(in the rows, 128 means zero)
Rotation paths and how fast each direction turns (degrees per step):
Each turn is a multiple of 5 degrees from 10 to 175, or 0.
Each row of a path follows its step; steps can be skipped.
Rotation 1:
step 1: [140 124 124 123 131 136 125 121 125 127 121 130 134 133 119 131 136 131
 124 129 132 131 125 132 131 122 123 126 126 131 122 127 117 132 132 122
 126 124 139 127 133 133 115 130]
step 2: [130 127 121 130 127 123 134 130 136 132 125 140 133 133 133 131 123 122
 131 122 124 134 130 134 130 117 134 132 124 132 123 126 129 116 127 121
 129 117 123 130 140 130 127 128]
step 3: [130 130 128 126 122 132 122 127 133 120 138 118 125 121 139 129 127 120
 125 126 125 138 130 142 132 127 128 135 130 128 123 121 123 135 130 133
 123 122 130 124 133 128 130 134]
step 5: [134 128 129 130 132 123 123 127 134 133 125 130 130 133 126 124 125 134
 129 138 130 130 122 137 128 132 130 133 132 136 131 128 118 135 129 116
 114 131 140 137 131 125 124 127]
step 7: [137 125 125 133 117 134 123 135 128 131 127 129 131 133 129 119 133 123
 122 130 129 138 138 129 130 126 126 140 126 127 125 121 118 125 132 133
 123 129 127 119 120 131 127 132]
step 8: [130 130 123 120 127 121 121 130 129 128 125 124 139 137 120 127 119 127
 135 125 123 124 128 131 132 127 133 134 125 131 123 114 131 138 130 130
 134 125 119 126 131 130 121 122]
step 9: [134 126 135 131 129 127 128 120 139 129 132 126 130 126 124 125 124 127
 131 133 127 123 126 134 126 114 129 144 133 124 137 129 132 133 131 127
 122 123 130 136 129 127 125 138]
step 10: [136 137 121 129 131 122 137 131 117 122 128 122 134 130 140 128 123 133
 131 125 124 130 125 132 128 123 127 135 137 135 137 135 128 128 130 127
 124 126 125 119 123 120 128 128]
step 16: [127 140 132 139 129 124 136 122 115 128 130 116 120 124 122 123 128 131
 133 126 122 127 123 134 130 122 125 128 125 129 128 125 129 133 131 133
 126 137 124 127 131 135 121 133]
step 21: [117 130 133 125 136 130 130 128 129 119 125 126 119 127 127 127 120 116
 134 133 136 128 127 126 131 125 124 136 126 132 134 130 135 132 130 135
 140 120 133 130 123 136 127 125]
step 22: [135 127 132 128 127 128 129 127 113 126 123 129 124 126 134 122 129 129
 122 133 132 128 128 125 132 124 126 137 123 129 124 145 134 137 125 122
 130 137 133 132 133 126 124 135]
Speeds:
[128 131 128 130 130 128 126 128 127 127 129 130 125 129 126 128 128 126
 127 125 125 130 127 127 128 130 126 129 128 130 129 127 127 128 132 129
 125 126 130 130 126 126 128 128] -> 160
[127 128 128 128 129 126 128 126 129 128 123 129 129 127 129 129 130 129
 129 125 129 130 128 129 130 129 130 131 126 126 129 127 131 129 126 128
 126 129 130 132 129 128 129 126] -> 110
[128 129 126 128 126 128 132 132 129 128 129 129 126 126 128 127 131 127
 129 127 126 131 129 128 132 127 130 127 127 125 129 127 125 127 127 129
 128 129 127 127 129 126 128 126] -> 85
[130 128 127 129 129 127 128 127 126 126 127 127 129 126 127 130 127 130
 131 126 127 129 129 128 127 131 127 127 126 129 129 129 124 131 126 129
 130 127 126 127 129 129 128 131] -> 170
[127 133 128 128 128 127 129 126 126 129 129 129 131 128 129 129 128 127
 126 128 129 127 127 128 131 128 127 128 124 128 126 128 130 129 128 125
 127 129 124 127 128 125 127 128] -> 175
[128 128 128 129 127 127 128 129 128 128 128 130 128 129 129 132 129 126
 127 129 130 126 127 130 127 132 129 125 131 128 132 127 126 128 128 127
 125 132 127 128 126 129 129 127] -> 55
